One turn sends every row of this set to another row. A few are shown first. Where does it send the rows asked after them?
pivo: [-12  17 -20  24 -14 -15 -19 -16 -19 -24 -26 -15  -2   5  15  -7  -2  -5
   9   5  12  26  34 -18  13 -33   9  18]
Begid: [-20   1 -30  -6  -4 -34 -13  12  17 -14  15  -3 -14  12  14  11 -16   9
 -23  19 -14  -7   6   0  24  -3  -8  13]
faviv: [  5  16   8   1   2 -18 -37  -8   9 -12   6  12 -11   0   5  -5  -7 -14
   0  -7  -7 -14  11   0  10   1 -13  -7]
pep: [-23  -2  -9 -15   4 -12  -7 -28   7  35  13   3 -22   8  11  14  17  -1
   6   7  -6  16  14  -5  13 -28  -3   4]
Rok: [-43   3  -4 -14 -18  -4   2 -20   5  19  12  -3 -12  13  15  22  15   6
  14  23 -13  14  22  -2  10 -13  10  -9]
Noti: [-42  -6  -2  -3  -2   7  -9 -42 -11   2   2   4  -4   0  -6 -23   4   6
  -7   3   4  -2  -5 -10  34 -24  -8  -3]
Sovag: [-27  12 -13  -2  11 -20 -18 -18  25 -28 -15  -9  -6   7  -1   8 -13   3
   4  16 -24 -25  13  -6  10   0  16   0]
Kopu: [-23 -11 -29  11 -33  -7 -12 -26 -12 -16  -1  -3 -25  24   6  -3 -14  16
 -17  35   5   1  21  -8 -26  -3   3  -3]
fumus: [-23  21 -15  29 -11  -6  -9 -20 -20 -33 -20  -4   0   0   0   5   0  -3
   0   1  16  17  32 -13   5 -40  11  13]
Fup: [-18   4 -28  17 -20  -5  -8 -20 -19 -30 -22 -12   1  -6  11  -1  -5  -8
  10   1  21  15  31 -21   8 -40  11   6]
Tulat: [-15  13 -26  21 -23  -7 -13 -15 -23 -26 -30   4 -11   7   4  -1  -2   0
   4   8  20  21  34 -13   5 -37  -1  12]
Difeb: [-17  18 -16  -8 -13 -19 -15  23  20   1   5 -22 -17  24  14   9  -9   9
 -18   6   0   2  17  -1  -7  11   5   6]
bof: [-33  14 -10  21 -11 -15  -5 -15  -5 -27   0 -18  11  14  17  12 -24   6
  18  10  24   7  10 -10   9  13 -11 -12]
turu: [-18  -2 -13  18  -4 -21 -26 -32 -11 -17  -2 -24 -18  13  20  -9 -19   5
 -15  33 -21  14  -5 -10 -13 -12   7  22]
Dag: [-42   4 -11   7 -16  -9 -15 -18 -23  27 -21  -4  -8   4   1 -25 -16  -3
  -7   1 -12  12  -1 -10  34 -15  -9 -11]
Tav: [-42  -2  -9  -4 -11 -14  -9 -44  -1  25 -10 -14   3  19   3 -10  -1  -6
 -10   0  16  12  20 -10  30  -6  21 -13]
Mivim: [-39   0 -36  16   6 -15  14 -20   4 -26 -28 -16  -4   2   4  13 -21   2
   9   4  11  -2  -6   0   6  -6 -11  12]
Sumov: [-13  10 -21  28 -21 -20 -12 -20 -25 -26 -17   3   5   3  16   5  -5  -7
   4  -1  18  16  32 -17  20 -36   2   9]
Doz: [-14   5 -23  26   9  -7  10  -8  -3  -5 -31 -17 -12   0 -22   6 -23 -15
 -21   0   5  22  10  14  10 -10   5   9]
povov: [-11 -22 -32   6 -14 -16 -13 -33  -2  -7   8 -24 -21  -3  23 -13  -4 -16
 -18   2   5   0  10  -7 -25 -13   9   5]
nam: [ -1  -1 -21  11   2 -13 -12 -19   2 -11  -4   0 -20  12 -12 -11  -2 -15
 -18  10  32  33  32  15  18  -1  -7   2]
gezum: [-10  12 -10 -12  -7  -2 -19  21   8  -7  11  -3 -24   1   0   7 -13   8
 -21   2   6  -2  -9   0 -11 -10 -18   5]
rom: [-13   3 -16  -7 -22 -10 -21   3  13 -10  -9  -3  -9   9   8   0 -19  -1
  16   2  -1 -25  25 -11  -1  12   2 -28]
Falip: [ 10   1  -3 -21  -2 -14 -34 -18  24  -2 -26  -8 -20   9  -3   1 -11 -20
  -4   6   6   7  13   3   0   1  16   2]
Bebe: [-23  -1   2  -4 -10   6  -2  -5  -9  32  21  -2 -15   0  10   7   7   4
  11  10 -20  12  16  -9  15 -24  -4 -11]
sas: [ -4 -13 -11  25 -28 -28 -12 -29 -23   4  -2   3 -10  15  21  14 -27  -9
 -28   9   0   6   1  -2 -13  -8  -1   4]
movu: [ -2  -1  -8  -2  -6 -10 -17  -6   6 -10 -32  18 -13   6 -19  17 -32  -3
 -11  18 -15 -10   2   4  11  -9   4  -7]
zep: [-56  15  -6  -6 -11 -14 -13 -43  -1   6 -19   1 -13  22   6 -17  15   0
  -4   5   1  11   3   3  21  -5  -5  12]
ramup: [-21   4  -8  34  -8  -6 -13 -22 -19 -17  26  -8 -13   1   3  -6  -9  -1
 -32   9 -14  -6  18  -5 -19 -12   8  -6]
kimes: [-30   4  -5  -8  -9  -9  -7 -16  -4  43  -6  -3 -17   8   2  28  -6  -1
   3  15 -12  27  10  -5   4 -25   9 -10]
kidi: [-44  10  10  -1 -27  18  -5 -23 -15  16 -20 -12  -2  15  -8 -13  -6   6
  -3   4   8  14   4  -6  11  -4  11 -15]
pap: [-10 -11 -20 -15 -13 -15 -14  16  10  -4   8 -18  -6  -2   3  20 -37   1
 -25  21   0   5   0  -6  15  -8  14  -8]
rulo: [-14   4  -6 -23   2 -16 -19  -8  24 -16  17  -8 -10   4   1  27 -10  -2
 -29  10  19   4  -3   3  -1  -9  11   9]
vamu: [-46   3 -12 -12  -3  -8  -6 -18  -3  18   4   5 -20  -3   7  19   2   5
  11  26 -28  15  -1  -3  15 -30  -6   0]
kabo: [ -8   7 -10  14   0  -5 -26  -7  -7 -25  16 -15  -9   0   8 -23 -13  -3
  10  16  22  26  18  -6  19   2 -21 -10]

faviv goes to Falip
Mivim goes to bof
kimes goes to vamu
And these:
gezum goes to rulo
Dag goes to zep
fumus goes to Fup
ramup goes to povov

One turn sends every row of this set to another row. A few are shown first. Where does it send the rows asked after them?
kom: [  2 -56 -12  -4   0  28   8 -11 -10   3  10  -4  -9 -18  11  17   9  -3
  -3  -6 -26   7 -19 -28]
gimi: [ 22  -1  10  11  17  -9   8  23   0 -24  11   9  24 -10  21  13  11   4
   1  -8 -28   1 -10 -20]
Seda: [ 20 -21   7 -24 -16   0   7  20  -1   7  19   5 -15 -17  -3   8 -27  17
  29 -18 -36  -6   2 -25]
rapo: [  7 -21  18 -30 -10 -13  19  18 -12 -28  18  -4 -12 -29  23 -16 -20 -12
  -5  -4 -34  10 -10 -11]
sodo: [  6 -48 -16  -4 -17 -11   2   2  15  12  16 -10 -32  -4   5   2  -9  -3
  11 -10 -28  -8  -2 -45]
Bevo: [ 30   3   1  -8 -21 -17   9 -14   2 -10  13 -13 -11  -9   5 -19  -9 -12
   3 -19 -26   4   0 -30]
Kasa: [ 26 -29  10  -8  11   1   9  41  13  11  10   0  -7  -6   3  17 -14  10
  -5 -12 -28  41 -36 -32]
Nusam: [-12 -23  13   7  28   0  19  15  18 -11  20  -4   4   8  26  11  21 -11
 -10 -19 -24  16   0 -44]
nin: [ 13 -23   8 -23  -1  -2  26  -9  10 -16  17  -3 -19   4  11  -7 -34 -21
   0 -27 -32  10  -9 -23]
Nifaf: [ 12 -11   4  26  25   6   9  40   0 -28  13  -2   8 -14  10   1   5   7
   4 -15 -24   2 -16 -21]
Misin: [ 22  -8   6   4   2  -4  11  10  15  18   6  10   4 -46  15   8  14  10
 -15 -12 -13  38 -22 -31]
Golol: [ 31 -22  -9 -10  20 -13   3  10   4 -24  -6   9 -24  -8   2  -6   4  -9
  26 -14 -20  14 -10 -48]
paro: [ 28 -30  -3   9  13 -16   3   3  23  18   7  -2  -9  -3  22   9   9  -1
  -7 -28 -18  28 -36 -28]
tezog: [ 11 -14  11  -5 -30  10  17   7   6   1  30 -16  -3 -19 -11 -19 -12 -10
   7  -7 -38  20  10 -38]
Reti: [ -8  -7   0 -24  18   6  35   9  27   4  15   3   3 -25  32  19 -20 -10
  11 -17 -22  -4 -15 -33]
tozo: [ -6 -20  17  -7  10 -12  21  29  14   2  19  -6  -1 -42  34 -10   7  -7
  13 -25 -15 -11 -33 -17]
vamal: [ 17 -28  16 -21  22  23  21  16  -1  -6   6  16 -27 -14  25  -5  -9   2
  11 -13 -15  25  10 -39]
pom: [  0 -11  17  16  12  16  21  18   4   0  21   2  -4  -4  26  16  23  -6
 -23 -17 -24  11   5 -44]
vilo: [  5 -21  14 -11 -10 -12  14 -12   7  -2  -1  11   1  -7  -5   6  21   3
  23  -6 -30  34  -1 -52]
duz: [ 29 -45  18 -10 -11   0   1   9 -19   3  16   6  13 -21  -3   9  15   1
  22 -13 -35   6 -15 -27]
zipi: [ -3 -21  20   2  13   9  23  20   3 -12  22   0   4   8   7  28   9 -10
 -22 -11 -31  12 -11 -48]
Bifuf: [ 28 -24  11  19 -23 -12   7  30  17  17  16  -2 -16 -14  19  -6   8  -6
   5  -8 -29 -14 -35 -38]
Nevuz: [ 16 -45  -2   0 -15   1  -2   9   7  -7  32 -25  -4 -16  12 -24  -3 -23
  17 -10 -41   3 -11 -16]
vug: [  4 -30  -7 -20  10  -7   6  -9  22 -18  14   9 -30 -31   7   3 -13  -7
  24 -14 -29 -13 -21 -13]
nat: [-11  -5  12 -38 -11 -18  13 -13   8   4  12   1 -25 -22  12   3   2   8
  13 -16 -23   0   1 -32]
repi: [ 20 -20 -11 -14  29   2  -1   0  29  18  13  -8   3  -7  30  13   9   3
   2 -20 -17  28 -32 -23]
lopar: [ 13  -8  12  -3 -17   5  25  15  31  21  12   3  -4  13  14  14 -19   8
   9   0 -31   6 -19 -45]
givan: [-14 -26   5  24 -13  12  32  11  33  12  13   6 -11 -36  20  -1   4  -8
   4  -7 -32   9 -28 -29]
Baged: [ 15 -31  13 -10  24   6   5  35  12  11  23 -12   3 -32   1  11   0   3
  -1 -20 -14  32 -39 -31]
nov: [  2 -33   5   5 -26 -14   3  -2  18   5  10   8 -14 -31  17 -17  -1  20
  17   9 -22   4   2 -15]
bidir: [  2 -51  29 -18  -6  -4  15  19  12   2  29  15 -28 -42  14  -7  -5  -6
  10  -6 -26   0  -1 -27]
Bapef: [ 13   4   6 -26   1 -25  12  24  11   1   8 -13   0  -6  24   7 -13   4
   7  -6 -14 -16 -29 -41]
tudu: [ -6 -29  -6 -10 -14  -1  13 -12  12 -12  22  -7  -6 -28  37 -12   0 -18
  -3   4 -39  17   1 -13]
dedek: [ 18  -9   7  26  13   3   3  13   2 -17  10  -2  12  11  15   7   9  11
   1 -16 -25  -4 -23 -14]
Bov: [ 28   2   1 -20   4  -8   3  21   8  15   7   0  -1 -26  28  19  11  16
 -16  -2 -19  34 -19 -34]
Tufi: [  4 -28   4  -9   7  14   3   1 -21  -8  -2  -4 -16 -22  33 -17   7  23
   5  -2  -4  10 -13 -15]

vamal goes to Tufi
vug goes to bidir
pom goes to dedek
And these:
Misin goes to paro
tezog goes to Bevo
lopar goes to Bapef

One turn sends every row of this set to another row. A few are shown first. Where does it send the rows asked after them?
sur: [-15   9  12 -12  -2  -7 -19  13  -5 -29 -18   0   8]
Gobaf: [ 27  -5  -7 -13   6  -5   7 -16   4 -24  -1 -13  21]
dek: [  7 -27   4   5   5   2 -21   4  -2  20  -4  11  10]
Bivan: [-13  20  -5 -27  -7 -21 -10 -19   5  -7  11   0   1]
Banuv: [-25   0 -13  16   8  -2  -7  -8 -18  13  -4  -2  -4]
kugen: [ -6  38  -9   7  -6  -3  -2  -4   2 -19  -8   6  13]
rovu: [ 28  -6 -23  17  -1 -22   0  -3 -12  -2   7   0  -4]
fem: [ -9   8  -2   3   4  -3 -27  22 -29   2   1   5  -4]
Bizi: [  8  22  17  -5  19   0  -5  -2  -7  -6 -15  -9  23]
Rem: [ -6  21   0 -24  -7 -21  -3 -21   0  -1   2 -13  19]
dib: [-19 -10  -9  -5   0 -32 -20  -2  19   4  -2  -9  -1]
tazus: [ -1   8 -28   7  -9   5 -10   2  26   5  -8   5  -3]
novok: [ 19  -5 -19   9   5  -9  -9   8 -31  17   7   1  -3]
gos: [ 25  -4 -21  19  -1 -23   3  -6  -5   1   5   0  -2]
zeg: [-13  13   6 -18 -15  -2 -12  -7   8 -10   4 -34  -4]
Mok: [-13 -14 -24  -7  -1 -26 -24  -3  12   4  -2  -6  -8]
keze: [ -7  12   4 -14  -3   4 -13   1   6   4   8 -38  -6]
rizek: [ 12 -28   5   4   8  -1 -19   9   1  19  -5  11  14]
Fafef: [ 26   9  -3   3  15 -15 -16   1  -1  12   3 -28   5]
mano: [ 14  11  -6   7 -14   8  14   4 -16 -25   9 -20  -2]
Libe: [-13 -11 -19  -6  -4 -29 -26   0  14   4   1  -4  -5]
Guna: [ 23  -3 -17  14  -1 -30   6   5  -3  -8   1   1  -1]
kizu: [  9 -15   8  11   3  -3 -15  12   2  18  -1  16  16]
mogil: [  3 -23  17  11  -8  -4 -18  11  -4 -15  -6   0 -13]
lufi: [  6  10  12 -12 -12  32 -10  10   6   8   2  -8  14]
zorig: [ -9 -11 -38 -10   2 -17  -4   1  -6   7  -8  -5 -14]
laf: [ 12  -8   5 -16 -12   9 -26  10   0 -17   9   6  29]
Vok: [-27   8  -8  16  10  -4  -4 -16 -11   4 -10   1  -8]
lukim: [ 22  11   9 -12   0 -12  13 -11 -16 -12   8   9   5]
Mab: [ 16   2  15 -16 -10 -13   9  -1 -19 -22  -5   5  11]
luruz: [-11   5  -7  -6 -14  -6 -21 -26  12 -14  13  -7  19]
tuz: [ 16  -9   7 -13 -14  26 -18   7   2  -3   6  -1  24]
tud: [ 26  -1 -12  -1 -10   2  11 -14  -1 -25   7 -19   7]
zigaf: [ -7   0 -15   3   6  -4 -19  24 -31   5  -3   5  -6]
vuteb: [ -1   2  16 -27  -3   9  -9   4  -2   3   2  24  14]
non: [ -3  -4 -22  -4  21  -8   5   7 -19   6 -18  -9  -7]
pul: [-13   0  -4 -15 -20  -2 -23 -16  14 -10  13 -25   9]
fupe: [-16   8  -8 -23  -6   2 -11   2   8  -8   5 -37  -1]
ker: [ -7  10   5 -18 -23   7  -9   2   3  -1  -2  23  21]
Seta: [-16 -27  -1   4   5   0 -16  -3 -16  18  -4   4  -3]
Zusem: [ 20   9   0   0 -19  10  15   1  -5 -23   1 -15  -4]
roded: [  5   6  -2  -2 -12  33   1  12  12   8   1  -3   2]
Girup: [  7  -2   5   5 -16   7   9   5  -8 -26   6 -19 -16]
gemoz: [-3 -1  8 -3 -6 34 -2 12  0  4  0 -6 14]
Vira: [  6   4 -17  -9  25  -5   5  12 -15   1 -22  -4  -6]

pul goes to tud
fem goes to Vok
And these:
ker goes to Rem
roded goes to keze
Guna goes to kizu
kugen goes to Bizi
dek goes to Mok
zeg goes to Zusem
novok goes to Seta
Gobaf goes to laf
lukim goes to vuteb
mogil goes to tazus
mano goes to gemoz
non goes to zigaf

